Small tables with named rows and columns. After each table, cells are looked up by row and column.

rup =
|  | tabigo | niv |
|---|---|---|
| bopap | 6091 | 4556 |
| rig | 9306 | 5160 |
| tidi | 6568 | 6368 |
| suba | 6620 | 9701 |
| gib | 5934 | 9902 |
| delite | 6721 | 2005 |
| fevepu | 5766 | 9925 |
| foz | 4789 | 1992 |
| zek | 9286 | 6471 |

niv of fevepu is 9925
niv of delite is 2005
tabigo of gib is 5934
niv of zek is 6471
tabigo of rig is 9306
tabigo of zek is 9286
niv of suba is 9701
niv of gib is 9902
niv of foz is 1992
tabigo of bopap is 6091
tabigo of delite is 6721
niv of bopap is 4556
tabigo of suba is 6620
tabigo of fevepu is 5766
niv of rig is 5160
tabigo of foz is 4789
tabigo of tidi is 6568
niv of tidi is 6368

vok
          lor   lat  sogu  gesuru  naboka
dur      9160  7147  4487    4018    7364
per      3953  4519  4031    8795    1987
tatapom  8864  6991  4558    3966    7276
tul      3851  4457  3836    9305    1550
popebet  9010  7076  4498    4139    7235
lidi     7408  6759  7485    1396    9996
vezulev  7428  6718  7311    1405    9856

per, lat: 4519
popebet, lat: 7076
lidi, sogu: 7485
lidi, naboka: 9996
dur, gesuru: 4018
lidi, lor: 7408
vezulev, gesuru: 1405
dur, naboka: 7364
tul, lat: 4457
per, gesuru: 8795
dur, lor: 9160
tul, gesuru: 9305
Which row has the largest sogu? lidi

git:
           fer  zafab    zik    fad    bal    gor    sil
vunefi   79422  63956  78826  23421  60669  67802   7526
zenoba   33023  50470  38302  60117  15426  79102  42573
gedis    18980   6498   1739  60321  34539  25244  93703
zos      19405   8393   1605  62768  36181  28435  96144
romiso   68040  33251  58192  23926  68153  38246  48186
vikis    61160  17388  49479  21912  71679  20766  61760
ris      81503  68084  81659  21893  59582  71560   6500
mozozu   66003  26910  57258  25723  70512  32922  52002
neserim  29723  44022  33462  62702  16671  69616  49387
rolupu   26648  46666  37291  69375   8465  72946  47320
fupibot  34121  44441  42318  62588  21156  77356  44936
zanolup  28618  45780  38936  66170  16269  66199  49597
govut    84325  65589  81997  20216  64316  70081   5009

gedis, sil: 93703
rolupu, zik: 37291
vunefi, bal: 60669
rolupu, fad: 69375
mozozu, fer: 66003
neserim, zafab: 44022
zos, bal: 36181
ris, fad: 21893
Which row has the largest bal? vikis

veg.csv
,nif,tadeva,ginagav,did,sigeti,zaf
gil,5.08,2.91,-1.04,0.58,3.25,-3.48
sog,2.67,5.58,0.41,-2.69,1.55,-3.51
vot,1.75,-1.71,-2.45,4.73,5.04,-1.27
tabun,0.78,-5.95,-0.85,-1.95,-6.79,1.34
musebip,1.35,-2.06,0.53,-5.02,-7.34,-0.12
budumug,0.35,-2.12,0.44,-4.57,-6.72,0.17
tobit,-0.10,-3.64,-2.61,4.70,3.43,-0.07

What is the did of vot in veg?
4.73
What is the tadeva of budumug in veg?
-2.12
What is the did of gil in veg?
0.58
What is the zaf of gil in veg?
-3.48
What is the zaf of sog in veg?
-3.51
What is the sigeti of vot in veg?
5.04
What is the zaf of vot in veg?
-1.27
What is the ginagav of vot in veg?
-2.45
What is the ginagav of sog in veg?
0.41
What is the zaf of tobit in veg?
-0.07
What is the nif of tobit in veg?
-0.10
What is the tadeva of musebip in veg?
-2.06
What is the tadeva of sog in veg?
5.58
What is the ginagav of gil in veg?
-1.04
What is the tadeva of tabun in veg?
-5.95

